Which row each row swaps with, under one turn or mirror:
The rows were stretched afterwards, more along some directions than others.
Z_272: [  4 -19   9  -7 -23   6   2  -9  18 -25  31  20  15 -24  -7 -19  -5 -20
  11  -8   8  10  15  19 -30 -13  -2   1  19]
Z_642: [ 27  15  31  -7  -3  17  48 -26  17   6  22  -4  -3 -16  25  12  -8  22
   3 -40   9  -5 -12  -3  -1 -29   2  -8  14]
Z_967: [-20 -13   9   4  -2  11  -7  12 -25  23  -5  20  38  16 -27  -1  11  25
  -3 -47  -8  -4   6 -10 -19  -9   5  -6 -27]
Z_61: [-21  -7   7  20 -20   9 -19   8 -33  20  10  41  13  13 -26 -10   4  11
  30  18 -13  13  -4  -2  10 -18  17   2 -17]
Z_433: [-35  22 -31  10   3 -19  25  -3 -11  -2   5  -9 -10  -8   0  -4   3  -1
  35  39 -24   4  -7   9  30   4   5  -5  -2]
Z_709: [  7 -20  10   9 -30  21 -12 -13  11   2  20  25  31  -9  -8 -16   2   5
  -1 -28   1   4  17  12 -33 -21  -5  -4   1]
Z_944: [-32  36 -24  11  -1 -20  20   5 -12   0   4  -5 -15 -15  -2  -7  -3  -4
  41  35 -26  -3  -6  13  23   1  10   2  11]
Z_455: [  3  12 -26  13   5   5  23  -8   6   5   9 -11  -2   7  22  14  15  12
  17  36 -24  -3 -12  -5  37 -11 -21 -13   3]
Z_78: [ -5  -7  -1  -5 -19  -4  17  -4  -3 -16  36  12   7 -26   1 -27  -1 -32
   5 -14  -1  -4   7  19 -21  -2  16 -14  10]
Z_411: [-36  42 -29  12 -12  -6  17   2 -12  12   3   7   1 -14  -8 -19  -6  -1
  39  17 -32  -3   8  19   8  -8   9  -5   8]
Z_852: [  7  -1   2 -14   0  22  17 -14  31  -8   3  13   1  -1  10 -24 -17  11
   0 -20   4   0 -23  17 -30  -8   4   7  14]
Z_929: [-20  -8   9  22 -19  14 -32  18 -28  17  19  50  14  17 -33   2  -1  -2
  21  20 -16   3   8  -1   8 -19  18  -7 -13]
Z_966: [ -8   1  14 -13  -7 -11  20  -9  14 -40  23  17  -2 -30  -4  -9 -21  -5
  27 -12   8  24   0  11 -14 -14   7   2  22]
Z_17: [  1 -27 -11   9 -26   9  -9 -31 -12 -11 -15  38  41  21 -17 -32 -12  31
  34 -43  -5  35  -5  -8 -23 -28 -12 -12 -15]
Z_131: [ 29  18   6   0   5  15  44 -23  17  15  16 -22  -4  -4  34  23  10  23
  -6 -12  -6  -8 -17  -9  14 -23 -15  -9  10]
Z_591: [ 27  19  10  -2   1  14  46 -25  10  16  18 -16  -1  -9  32  20  12  17
  -2 -16  -5 -10  -4  -7  15 -27 -14 -14  10]
Z_179: [-27  22 -26  16  -1 -19  17  -3 -17  -4   5   1  -9 -11   0  -6   4  -5
  40  46 -28   5   0  14  33   0  -1  -4   3]
Z_974: [ -4  10   0 -10 -17   7  30   0   6  -6  26 -15  -3 -21   1 -22  -1 -27
  -5 -26  -4 -14   2  18 -19   7   9   0  11]
Z_497: [  3  -4  22 -13  10  25   0   9  32  -3  19  22  -5   2   1  12  -7   1
 -13  13  -1 -11  -2  13 -11  -3   5   5  14]
Z_542: [ -1  11  26  -9  11  27  -1  24  20   1  37  27 -13  -7   6  27  11 -11
 -13  28  -4 -13  -8  16  -1  -3   4   5  16]
Z_237: [-15  18   6  10  22   4  39 -10   6  21  -5 -31  -1 -20  12   3  10  38
  16  -4  -6 -13  -7  -6   0 -12  -2  26   7]
Z_140: [ 28  20  30  -6   8  12  45 -24  22   4  18  -6  -1 -16  24  16  -6  28
   0 -36   8  -4 -19  -7   2 -26  -5  -3  18]
Z_775: [ -8   5   3 -15  -1   0  31   6  11  -6  11 -31 -11 -15   5   0   6  -4
 -10 -18  -1 -12 -10   6 -15   8   0  14  10]
Z_815: [  4  16 -13   1  11   8  26 -12  12  11  16 -10  -9  -9  35  20  29   9
  -2  31 -12  -3 -21   4  20  -3 -16  -7   5]
Z_638: [-10 -32 -19 -15   7   0 -28  12  -5  -7  -6  23  41  14 -27 -10  -1   6
 -10 -11 -12  19  11 -19 -26   0  -4  -4 -13]
Z_443: [  2  -6  20 -11 -10  -9  22 -14   9 -39  18  21   4 -23  -5  -8 -23   5
  31 -31  11  24  -6   6 -15 -16   5  -1  18]
Z_911: [  4  -6  -2  -9   1  24  27 -23  32  -9  -1  10   2   4  11 -28 -20  15
   8 -22   5  -1 -24  14 -28  -8   0   3   7]
Z_637: [  1   1  16 -10  10  30  19   2  41  -7  20  17  -4   1   3  -3 -12   7
 -10  -2   3 -10 -13  19 -22  -6   3  10  14]
Z_707: [  2  23   9   9  17  13  34  -7  13  11   5 -25   2 -17  10  15  13  32
   5  -4  -6 -18   1 -17  10 -17 -16  13  17]
Z_496: [  1 -22  -9   6 -22   8 -29  -6 -25   9 -20  24  40  26 -27  -2   7  32
  15 -38 -12  30   1 -22 -14 -25 -21  -2 -22]
Z_292: [ 30  18  24  -5   1  15  43 -22  14  12  19 -11  -5 -13  31  20  -1  26
  -2 -33   2  -4 -22  -7   3 -25  -5  -6  14]
Z_405: [-24 -15   0  -1   7   5 -12  19 -24  10 -10  20  36  22 -34   2   4  19
   3 -35 -10   6   1 -18 -10  -2   6  -2 -24]
Z_842: [ -2 -26 -13  11 -22   9 -22 -23 -19   5 -19  36  45  25 -19 -19  -3  35
  27 -36  -9  34  -4 -18 -21 -31 -13 -12 -22]
Z_854: [  1  -7  -7  -5 -10   6 -11   4 -15  18 -23  -1  30  20 -20  14  14  37
  -2 -34 -11  16  -3 -27  -8 -19 -25   3 -14]
Z_751: [ -9 -11  15   8 -13  23  -8   7 -16  35   1  14  38  10 -22  -1  10  24
 -16 -61  -2 -11   4  -8 -26  -7   7  -3 -25]
Z_811: [ -6  -4  -4   5 -22  -4   7 -11  -8 -13  39  30  28 -24  -6 -25  -2 -25
  12 -16  -5   6  25  15 -12 -12  16 -26   7]
Z_103: [  5  21  -6   1 -22  17  -1   3  -2  26  11  11   6  -9  -5 -16  -2   6
  -3  -4 -20  -3   0   3 -21 -21   6  11  15]
Z_938: [-18  -9   5  24 -23   8 -27  11 -33  12  23  48   7   6 -21  -5  -1  -9
  30  24 -16   8   3  -1  11 -17  18  -4  -9]
Z_583: [  2   6  -1 -17  -4   3  16   9   3   0 -10 -29  -1   2  -5  14   7  15
  -8 -22 -11   5 -12 -11  -6  -2 -17  16   1]
Z_486: [-25 -14   3   3   4   8  -9  15 -24  16  -5  22  40  19 -30   0   7  18
   0 -43  -9   2   5 -14 -15  -3   8  -3 -27]
Z_47: [ 10  15 -18  11  11  -7  19  -6   9   2  13 -13 -16  -5  27  20  19   2
   4  46 -21  -6  -9   4  36 -11 -19  -8   7]
Z_68: [ -3   1  19  -8  -1  22  -3  27  12   1  37  35   0   3 -10  25  -2  -3
  -4  26 -11  -1  -3  12   9  -7   8   1   6]
Z_857: [ 10   2 -14 -10 -19  21  -4  -1   3  23   7  14  24  -1  -9  -9   3  14
 -12 -10 -16   4  -5  -2 -27 -10  -3   6   3]
Z_581: [-36  38 -22  10   5 -21  21   5 -11   3   0  -2  -7 -16  -3   1   1  10
  35  28 -25   6  -9  10  24   1   5   2   8]
Z_572: [ 11  -2   3 -11  -2  24  23 -23  32  -9   7  17   8   6   7 -29 -17  13
   4 -20   1   4 -22  15 -28 -12  -3   4  10]
Z_523: [  0 -13  11   9 -26  27 -16   2  -7  27  11  20  35   7 -16  -7  10  15
 -15 -47  -6 -11  16   2 -36 -17   1  -5 -11]
Z_453: [-36  30 -23  10   6 -17  30   0  -7  -6   0 -11 -15 -12   0  -6  -1   4
  42  31 -20   1 -10   7  28   3   9   3  11]
Z_829: [  6  -9   0  -9  -3  -2  -5   7  -9  10 -19 -13  15   6 -13  17  15  29
  -4 -26  -7  10  -3 -23 -11 -13 -23   9  -6]
Z_755: [  2  -3  22  -3   5  18  -5  21  12   1  33  30  -5   5  -8  20   7  -8
  -7  37 -13  -4   5  19   9 -13   2   5   1]
Z_984: [ 21  11  -5   0   6   7  34 -27  18   7  11 -21  -7  -4  35  16  14  13
   0  15 -12  -8  -5  -4  23 -14 -17 -13  11]
Z_916: [ -4  -8   9  -7 -17  -9   5  -9  13 -38  28  21   5 -33  -7 -13 -12 -14
  21 -10   8  21  10  18 -18 -11   1   2  21]
Z_52: [  0  -1   7  -8   7  28  25 -14  39 -12  11  15  -1  -1  11 -23 -18  13
   4 -14   4  -4 -21  24 -31  -5   2   7  14]
Z_806: [-18  -7   3  19 -25  14 -23   8 -30  20  12  48  23  16 -29  -9   0   6
  29   6 -15  12   3  -1   2 -19  20  -5 -13]
Z_567: [ -9  -2  -2   0 -20  -5  13  -5  -6 -13  39  23  20 -23  -5 -23  -2 -28
   6 -21  -4   3  18  16 -14  -7  19 -19   6]
Z_948: [  3 -26  -8   5 -25   8  -7 -33 -11  -7 -14  37  46  18 -16 -29 -12  32
  30 -44  -1  33  -3  -3 -25 -29 -10 -14 -17]
Z_719: [-28 -17   0   0   5   5  -3  11 -23  11 -11  17  38  21 -31   2   7  22
   6 -37 -10   6   2 -20  -8   2   7  -5 -28]
Z_805: [-44  26 -25  12   4 -16  22   3 -17   2   2   0  -7  -8  -5  -3   2   6
  41  31 -27   4  -1  11  27   4   7   2  -4]
Z_402: [ 27  18  28  -6   3  14  45 -26  17   7  19 -10  -1 -18  29  13  -1  26
   3 -36   7  -5 -12  -2   2 -29  -1  -3  17]
Z_714: [ -8  -5  -6   5 -26   0   4  -8  -7 -14  35  32  25 -16 -11 -26  -3 -27
  12 -16  -8   4  23  11 -13  -9  17 -27   6]
Z_381: [  4  -4  21 -14  -8  -7  21 -12  10 -40  16  18   0 -19  -5  -8 -25   0
  26 -26  13  21  -8   7 -14 -17   5   1  20]
Z_956: [ -2 -35  -8  10 -22   9 -16 -27 -17  -3 -13  44  42  22 -17 -29  -5  33
  29 -32  -1  34 -10  -9 -25 -27 -11 -13 -17]
Z_62: [-18 -15   9  20 -20  14 -21   6 -29  11  18  46  17  14 -26 -15   3  -2
  33  22 -14  16  -3   3   2 -20  13   3 -11]
Z_744: [ -4   4  19 -13  -5 -10  25  -8   8 -37  22  17  -1 -26  -3  -6 -21  -4
  31 -18   5  15  -2  12 -14 -14   5  -3  26]
Z_290: [  7  -5   7   2  -2  -5  -3  -7  -5  -2  30  20  46 -21  -7   9   6   4
  -3 -24 -10   6  45 -14  -6 -27  -3 -27   4]
Z_982: [-18 -10  11  21 -14   8 -26  15 -31  11  16  49  11  10 -28   1   1  -1
  28  29 -16  10   5   5  14 -15  12   0 -12]
Z_235: [-11 -13   9  20 -24  15 -18   7 -36  20  18  42  15  16 -23  -5   1  -2
  33  18 -14   9  -1  -6   9 -25  10  -2 -12]
Z_952: [  9 -21   3  -3 -28   7 -10  -9  12 -14  21  21  20 -17 -10 -24   2 -11
   5 -11   1  10  21  16 -35 -19  -9  -2  13]
Z_851: [-23  -7   9  20 -19  11 -14  10 -34  21  14  43  15  11 -24  -6   3   5
  35  17 -14  10  -5   3   1 -16  16   1 -14]
Z_370: [-19 -17  14  17 -10   7  -5   4 -31  19   8  24   4   2 -14  -4   5  10
  31  12  -1  12 -18 -12   7 -16  17  11 -14]
Z_538: [-38  33 -24  14   1 -17  24   4 -13  -1   2  -1 -17 -13  -1  -9   0   2
  43  39 -22   2 -13  12  22   2   6   2   9]
Z_217: [-42  32 -25   9   4 -17  25   2  -8   1   2   1  -6 -15  -4  -6  -6   7
  38  32 -21   2  -6  15  20   1   6   2   7]
Z_326: [ -1 -12  14 -14  10  26  12   1  35  -8  16  22   0  -2   5  -7 -13   0
  -8  -3   9  -9 -14  19 -29  -1   6   9  12]

Swapped with Z_542: Z_815
Swapped with Z_707: Z_857
Swapped with Z_567: Z_486
Swapped with Z_237: Z_103

